Small tables with named rows and columns. After each table, cells are looked up by row and column.

zonib.csv
,feza,perinu,dasa,zon,gumat,kem,biz,goto,gureto,fenak
gudanin,48,42,175,183,189,62,191,44,193,190
girin,69,64,193,47,190,83,182,66,181,183
rotepat,200,185,59,54,56,194,54,191,46,55
dab,189,188,60,52,55,192,47,188,48,49
gari,188,189,48,194,54,157,52,186,56,52
gud,53,50,181,188,183,55,187,46,192,188
lurogod,191,192,56,51,53,190,47,190,56,56
pakatan,46,45,183,189,188,57,186,51,193,188
lona,188,188,61,187,54,192,50,186,48,49

biz of dab is 47
goto of gari is 186
fenak of pakatan is 188
perinu of pakatan is 45
fenak of dab is 49
fenak of gud is 188
dasa of dab is 60
gureto of gud is 192
gumat of rotepat is 56
dasa of gudanin is 175
gureto of rotepat is 46
kem of lurogod is 190
gumat of pakatan is 188
gumat of gari is 54

Table fik
cols = forol, lepug, tikeve, ges, res, mutizu, mus, fuf, gafu, tusomur
vuz: [166, 201, 107, 189, 134, 118, 106, 213, 184, 108]
labori: [154, 127, 67, 50, 107, 137, 31, 98, 99, 83]
vare: [94, 127, 58, 155, 163, 198, 152, 131, 97, 99]
kov: [122, 80, 134, 106, 143, 101, 160, 148, 171, 85]
tirep: [110, 155, 107, 138, 84, 57, 131, 147, 76, 160]
pusor: [151, 208, 40, 96, 106, 142, 75, 79, 131, 125]
kiv: [47, 12, 183, 113, 152, 91, 89, 133, 63, 126]
sisogos: [132, 131, 82, 147, 99, 188, 137, 213, 91, 123]
zepu: [216, 108, 134, 102, 95, 133, 40, 105, 92, 122]
dof: [152, 72, 134, 91, 165, 86, 61, 113, 104, 166]
pomu: [50, 62, 137, 107, 43, 170, 112, 171, 140, 101]
ras: [65, 152, 204, 206, 101, 105, 78, 67, 173, 238]

pomu, mus => 112
vuz, forol => 166
kiv, forol => 47
sisogos, ges => 147
kiv, ges => 113
vare, lepug => 127
tirep, ges => 138
pusor, tusomur => 125
kiv, tusomur => 126
pomu, lepug => 62
pomu, tikeve => 137
labori, mutizu => 137
pusor, ges => 96
vare, tusomur => 99
kov, ges => 106
Which row has the largest tusomur? ras

kir.csv
,dev,sogima,dotig,mame,resokom,kuzini,fudule,gogi,nure
gegitak,-8.5,-6.5,5.4,5.3,3.9,-8.4,5.3,-8.5,4.2
sot,5.2,3.2,-8.4,-8.3,-7.0,5.0,-8.4,5.2,-7.3
gomu,-8.4,-6.1,5.2,5.1,3.5,-8.2,5.1,-8.4,3.8

What is the resokom of gomu in kir? 3.5
What is the fudule of sot in kir? -8.4
What is the dotig of sot in kir? -8.4
What is the dev of gomu in kir? -8.4
What is the gogi of gegitak in kir? -8.5
What is the nure of gegitak in kir? 4.2
What is the sogima of gomu in kir? -6.1
What is the dotig of gomu in kir? 5.2
What is the mame of gegitak in kir? 5.3
What is the fudule of gomu in kir? 5.1
What is the resokom of sot in kir? -7.0
What is the mame of gomu in kir? 5.1
What is the dotig of gegitak in kir? 5.4
What is the resokom of gegitak in kir? 3.9
What is the dev of gegitak in kir? -8.5
What is the dev of sot in kir? 5.2
What is the kuzini of gomu in kir? -8.2
What is the gogi of gomu in kir? -8.4

pibonud =
	kup	sadopa	pez	nem	sas	geg	sav
luni	49	50	37	199	50	201	35
rovuga	191	190	173	61	191	59	176
peduv	205	204	214	47	204	45	218

sadopa of luni: 50
kup of rovuga: 191
nem of rovuga: 61
sadopa of rovuga: 190
sas of peduv: 204
pez of peduv: 214
sav of rovuga: 176
nem of luni: 199
geg of peduv: 45
kup of luni: 49
geg of luni: 201
geg of rovuga: 59
pez of rovuga: 173
nem of peduv: 47
sav of peduv: 218
kup of peduv: 205
pez of luni: 37
sas of luni: 50
sadopa of peduv: 204
sav of luni: 35
Which row has the largest pez? peduv

Table felud
,bod,vofe,gesupi,goz
zav,57774,41524,39990,31446
fopig,24348,70640,56370,63709
vev,62438,93633,41489,94272

fopig, bod => 24348
vev, gesupi => 41489
zav, goz => 31446
fopig, vofe => 70640
fopig, goz => 63709
zav, vofe => 41524
vev, goz => 94272
zav, bod => 57774
fopig, gesupi => 56370
vev, vofe => 93633
vev, bod => 62438
zav, gesupi => 39990

